(in the rows, 128 means zero)
One turn moves each row of this set onto another row. After a few examples, where does it send each row asked below?
K349: [142 153 125 128 126  87 154 105 137 148 119 142]
K230: [149  66 132 148 142 137 141 145 136 140 134 119]
K886: [149 125 119 161 113 177 139 122 120 145 128 120]
K890: [140 146 114 135 121  89 158 102 135 142 119 140]
K87: [152  89 138 152 150 138 136 161 144 140 128 113]
K57: [140 142 128 120 125  87 154  96 132 151 123 146]
K396: [137 171 115 124 120 142 136 155 120 141 128 167]
K913: [151 123 159 121 126 171 126 111 113 170 136 135]
K737: [154  91 158 134 157 134 129 157 142 152 132 120]
K267: [138  94 140 112 140 145 135 183 113 157 127 138]
K617: [131 140  87 138 103 145 149 138 112 129 133 168]
K676: [143 112 120 138 145  75 111 141 127 146 135 148]
K363: [153 148 147 144 128 174 127 133 124 158 126 121]
K787: [137  97 126 127 136 147 139 188 117 147 124 132]
K551: [137 156 115 105 146 159 133 103 145 139 119 153]
K476: [135 151  99 119 139 160 139 104 146 129 117 149]
K876: [143 112 113 144 142  76 113 142 127 142 134 146]
K134: [130 118 107 109 105 141 145 115 102 145 145 184]
K95: [150  68 152 130 149 134 134 141 134 152 138 126]
K120: [135 138 114  99 141 157 135  89 138 140 124 159]
K121: [136 149 135  96 122 137 132 133 109 158 140 183]
K651: [139 135 117 128 119  88 158  93 131 146 123 145]
K147: [146 100 131 138 111 174 138 100 108 156 139 134]
K960: [133 133  97 113 134 159 141  90 140 131 122 154]
K545: [141 103 112 142 140  76 114 136 124 142 136 148]
K324: [142 105 119 136 143  75 112 135 124 146 138 150]
K198: [135  76 133 112 134 145 140 170 108 155 132 142]
K50: [134  79 118 127 129 148 144 177 111 145 128 136]

K617 turns into K134
K960 turns into K120
Now these:
K50 turns into K198
K87 turns into K230
K363 turns into K886
K57 turns into K349
K876 turns into K545

One turn moves each row of this set onto another row. After a few examples, where does it send each row asked below?
K922: [123 128  85  63 141 137 108 128  86 102 119 125 121 138 121 118 197 172
 120 117 101 168 116  85 156 185 140 113 121 123 117 111 114 145]
K832: [131 120 104 120 132 158 113 138  90  94 113  71 116 132 117 132 204 145
 128 120  96 145 102  77 159 148 139 131 127 120 131 124 106 175]
K239: [152 132  94  67 126 122 118 133  81  98  89 131 100 132 137 129  91 112
 125 122 133 144 135 136 115  96 138 118 132  83 129 109 129 119]
K401: [122 127 107 128 144 124 118 125  90  94 111  74 117 122 129 131 168 167
 127 125  76 161 106  77  85 157 145 118 127 117 132 121 117 171]
K981: [136 118 110 118 126 113 133 167 109 112 128  81 116 146 132 143  82 151
 121 115 137 160 111  90 107 141 110 117 128 123 132 114 198 145]
K825: [134 111 109 118 136 152 120 156 101 101 118 163 115 128 122 149 111 123
 140 122 149 144 100  78 107  84 117 128 123  99 129 109 120 171]
K599: [110 131 105 115 148 127 114 203 100 108 114  75 129 143 123 147 123 138
 123 108 131 137 118  59 144 155 112 136 116 137 133 135 136  83]
K541: [153 120 105  74 127 124 114 137  95 105 108 137 106 132 146 149  90 127
 126 111 140 142 120 147 111  91 140 122 130  96 128 126 121 124]
K387: [139 122 110 104 129 107 135 164 101 100 124  89 137 136 131 132  71 133
 116 126 128 157 123  69 114 142 121 120 117 118 125 135 189 156]
K663: [133 113 109  79 139 110 127 129  86  86 117 148  89 152 134 137  84 157
 130 133 161 161 114  97 130 161 136 107 143  86 157  75 152 133]
K757: [131 119 103 122 131 156 113 135  92  94 115  72 117 135 117 134 204 148
 126 120 100 145 100  77 159 150 141 129 126 119 132 123 108 176]
K631: [116 134  98 123 153 113 113 191  94  97 115  81 147 146 122 151 123 133
 120 118 142 143 117  54 145 164 118 127 109 124 137 139 137  92]
K420: [118 124  92  65 136 136 108 128  88 101 126 117 117 139 133 122 199 176
 120 115 106 164 118  98 153 190 144 115 128 130 120 116 113 147]
K630: [160 129  90  81 136 126 112 134  92 110  96 141 106 139 124 147  93 125
 126 112 140 154 111 135 113  90 133 111 123  79 130 102 130 118]
K771: [108 130 106  75 146 186 124 134 104  88 132  99 132 149 142 166  85 165
 119 127 164 148 106  81 131 183 135 113 128  94 152 123 132 152]
K190: [132 124 101 106 177 122  99 138 102  98 113 112 101 152 153 138 140 138
 138 114 133 161  74 117 184 152 135  84 143 120 135  86  90 137]
K526: [125 123 114  76 170 122 106 140  96  86 115 115 118 134 168 125 126 119
 135 121 115 146 102  99 191 148 150  99 140 130 126 124  76 149]
K199: [137 127 108 101 128 127 134 177 105 120 116  91 115 136 116 128  74 139
 120 111 116 158 114  66 113 131 107 122 118 125 119 113 194 141]
K70: [118 118 110  98 119 156 113 155  98  90 119 104 108 134 129 122 164 133
 136 118 111 156 113 122 144  95 151 121 137  88 136 113 154  64]
K413: [121 124  91  67 141 144 105 133  95 110 127 125 116 138 124 127 199 181
 121 108 104 168 106  93 154 182 139 115 122 129 117 110 113 143]
K524: [123 116 112  88 128 151 114 151  99  81 125 125 142 122 129 126 151 120
 133 123 108 156 112  99 151  91 164 123 119  84 131 145 143  80]
K796: [110 134 100 127 146 116 114 192  93  97 113  66 127 151 127 149 129 141
 123 119 145 142 121  71 139 170 112 129 124 127 142 124 143  85]
K581: [107 138  98  73 142 201 123 144 103 103 118  89 100 152 123 154  91 168
 123 119 152 149 101  79 129 176 118 111 135  96 150  89 142 135]
K734: [124 136  99  77 169 139 107 150  89 101  92 106  87 140 142 105 134 118
 139 115 103 150 101  95 191 145 130  95 145 123 125  80  91 126]
K119: [105 141 103  50 140 202 130 146  96  96 117  97 121 137 131 141  79 150
 118 125 134 140 120  58 138 173 131 121 126 100 140 118 131 143]
K368: [125 114 106 114 127 132 112 138  96  71 129 112 135 138 134 137 163 131
 135 132 133 163 108 121 145 108 162 110 131  73 143 127 152  80]
K196: [125 123  99 124 124 134 129 142  79  74  99 137  99 136 127 124 116 112
 141 147 158 146 130  86 105 107 114 120 141  81 139  86 136 168]
K947: [132 119 104 121 130 158 112 135  90  96 113  71 114 135 115 133 205 149
 126 119  99 145 101  77 159 151 138 129 128 119 131 119 109 173]
K448: [114 110 124 107 111 153 129 162  92  91 116 135  84 125 151 131 113 125
 142 127 145 129 132 105 103  94 115 142 153 118 133 108 123 164]
K841: [125 128 105 119 148 130 117 132  92 100 107  83 122 116 122 129 162 163
 126 120  64 162 102  64  88 149 145 121 120 119 125 122 115 171]
K565: [120 110 124  49 127 142 127 155  93 108 116 149  68 136 138 124  75 157
 133 111 126 144 121  91 134 139 131 132 148 117 143  85 141 121]
K924: [136 109 118  55 148 126 125 141  98  95 127 175 119 134 132 144  67 150
 128 120 137 154 105  68 140 138 147 120 119 100 141 113 132 143]
K744: [121 125 110 122 142 134 116 135  96 106 110  76 107 120 125 131 168 171
 128 115  66 162 101  75  84 148 140 123 128 123 127 114 115 164]

K734 turns into K526
K448 turns into K825
K947 turns into K832
Now these:
K524 turns into K368
K924 turns into K663
K199 turns into K387
K119 turns into K771
K631 turns into K796
K744 turns into K841
K420 turns into K413
K541 turns into K630

One turn moves each row of this set onto another row. After a few examples, where does it send each row asked below?
K74: [ 76  75 106 143 173 140  87 130 166 116 194 143 111 116 126 153 111 167
 142 118 108 111 125 123  83 152  96  89 128 132  69 113 106 124]
K735: [121 129 178 119 170 103 134 152 165 169 144 123  65 121 118 156 139 143
 155 117 148 145 112 138 135 175 115  71 131 154 127 127 113 139]
K703: [133  72 176 156 128 152 148 128 119 154 131 146  84 117  92 125 115 179
 136 138 137 118 119 143 113 191 102  96 136 150 106 142  87 111]
K460: [ 78 115 165 106 158 153 157 123 120 127 155 111 116 124 142 129 136 156
 138  75 109 123 126 153  78 145 128  91 108 157 110 136 132  91]
K266: [109 105 101  93 149 139 128 128 141 135 167 135 113 114 119  90 120 143
 158 153 127 114 105  86 113 155 115  78 121 191 110 112 105 132]
K975: [102  70 123 149 147 133 131 109 116 139 153 116  72  83 104 152 116 142
 150  96 117 142 145 103 113 129 103 127  94 133 102 144  79 123]
K682: [107 123 140 134 158 123 125 127 139 131  92 112 103 120 121  99 122 149
 164 121 140 146 124 132 115 131  53  97 129 160 148 111 111 144]
K906: [ 91 102 126 144 123 144 130 118 100 142 162 122  99 116 134 155 123 149
 147 100  86 168 129 125  84 122  98 103 153 151 106 103  78 111]
K344: [ 70 106 142 115 169 160 121 118 143  99 185 148 110 110 158 155 100 177
 108 147 149 140 103 148 125 159 109  91 108 154  94 108  83 122]
K535: [ 85  97 129 131 141 170 115 101 113 119 165 166 120 124 129 120 109 165
 167 121 107 136  95 173 102 130  82 112 106 145  78 127 136 150]
K176: [ 90 130 169 136 162 104 114 140 142 132 153 136  98 126 113 110 124 148
 172 141 147 141  75 165 135 174  49  89 130 149  78 129 105 114]
K221: [ 98 103 187 119 137 116 125 157 140 124 125 150  81 100 132 140 125 111
 164 120 154 146  86 134 109 184  97  96 132 188 110 107 132 147]
K728: [129 111 148 133 155 147 142 121 118 135 132  96  63 121 119 118 119 162
 132 129 128 121 128 125 139 148  36 112 117 159  91 142 141 125]
K919: [ 79  65 118 148 169 122 115 132 138 112 145 157 120 124 124  61 107 144
 165 114 115 141 120 147 122 155 110 120 115 155  89 126 121 133]
K68: [ 97  97 143 113 155 129  99 117 171 120 161 151 119 132 134 152  92 151
 147 150 168 126 100 168 101 176 108  70 116 174  82 104 136 111]
K713: [ 79 113 141 135 166 131 114 141 132 175 155 134  82 117 111 170 119 154
 134 117 108 110 173 119 120 191 119 113  94 150 137 118 128 129]
K406: [ 93 101 159 132 157 123 115 123 135 118 206 128 104 119 121 186 128 152
 141 141 125 111 138 118 106 163 155 122 116 129 126 124 117 117]
K575: [120 119 139 130 148 105 122 155 128 139 137 111  92 113 111 173 134 134
 137  87 111 123 118 111 127 153  99 132 141 115 134 113 131  97]

K460 turns into K266
K74 turns into K176
K682 turns into K975
Now these:
K344 turns into K221
K728 turns into K906
K406 turns into K68

One turn moves each row of this set onto another row. After a few examples, where does it send each row asked below?
K307: [101 169 146 173 111 115 106 137 113  97 126 126 127 127  92 141 119 130
 148 129 108 123 109 133 126 128 144 159 120  92 131]
K705: [133 111 135 133 145 107 147 124 155 126 161 117 128 125 106  98 138 100
 144 117 112 125 119  79 133 130 137 161 127  92 111]
K459: [106 144 123 120 119 135 118 125 138 128 125 123 108 164 135 185 121 159
 132 120 147 153 170 162  95 138 151 126  83 125 140]
K501: [134 158 135 115 129 128 127 106 135 139 141 147 108 156 122 182 128 136
 171 134 132 161 148 158 139 140 128 113  76 126 113]
K2: [130 176 117 146 135 146 141  95 164 129 104 111  92 131 102 153 127 125
  98 116 109 150 133 116 123 132 162 138 103 127 142]
K67: [112 155 114 159 136 112 146 128 116 124 138 102 133 115  86 138 135 100
 127 154 155 137 102  85 136 141 150 153 117 102 137]
K485: [ 92 138 142 131 148  99 139 145 143 106 155 107 143 129  93 139 123 138
 157 108 100 112 100 121 171 119 141 144 102 104 123]
K42: [129 112 106  99 113 121 116 135 108 149 125 111 125 109 121 141 111 159
 159 162 153 143 116 120 126 122 117 130 134 169 145]
K985: [123 110 152 103 132  99 137 143 127 189 127 128 106 119 128 134 150 140
 126 114 154 139 134 105 140 129 114 103 141 153 119]
K382: [106 117  92 109 150 156 152 103 176  90 120  99 125 116 110 146 116 132
 132 110 106 128 147 129 128 132 147 137  89 101 139]
K696: [113  89 128 112 119 115 120 140 104 139 104 130 123 108 135 129 128 145
 143 134 151 138 166 131  91 156  97 125 157 115 115]
K238: [127 120 147  98 149 120 129 116 168 117 140 131 119 168 128 156 125 165
 154  98 129 150 177 159 129 150 131 122  92 129 124]
K471: [125 112 142 102 140 103 145 145 133 181 127 139 115 130 136 142 153 146
 128 117 152 143 140 106 151 132 109 110 139 161 112]
K618: [ 81 148 146 150 134 107 129 142 153 132 114 104 139 146 110 136 128 144
 109  83  98 114 125 117 115 130 133 172 115  89 124]
K111: [107 120 120 135 123 105 115 124 145  96 135  93 129 118  90 111 140 129
 103 117 133 109 120  90  83 147 139 151 120  98 156]
K35: [116  91 126 112 115 120 117 144 112 134 109 145 120 118 145 133 136 150
 137 129 144 136 172 132  85 148 102 128 157 124 116]
K276: [127 135 137 147 139 141 145 106 151  82 132 137  85 117 100 140 133 101
 133 120 118 145 156 134 158 139 154 110 112  91 118]
K880: [126 120  98  99 112 119 114 135 104 137 127 125 126 112 122 156 122 162
 155 164 152 139 118 124 124 128 113 119 128 174 142]

K459 turns into K501
K307 turns into K485
K705 turns into K111
Now these:
K35 turns into K880
K382 turns into K2
K985 turns into K696

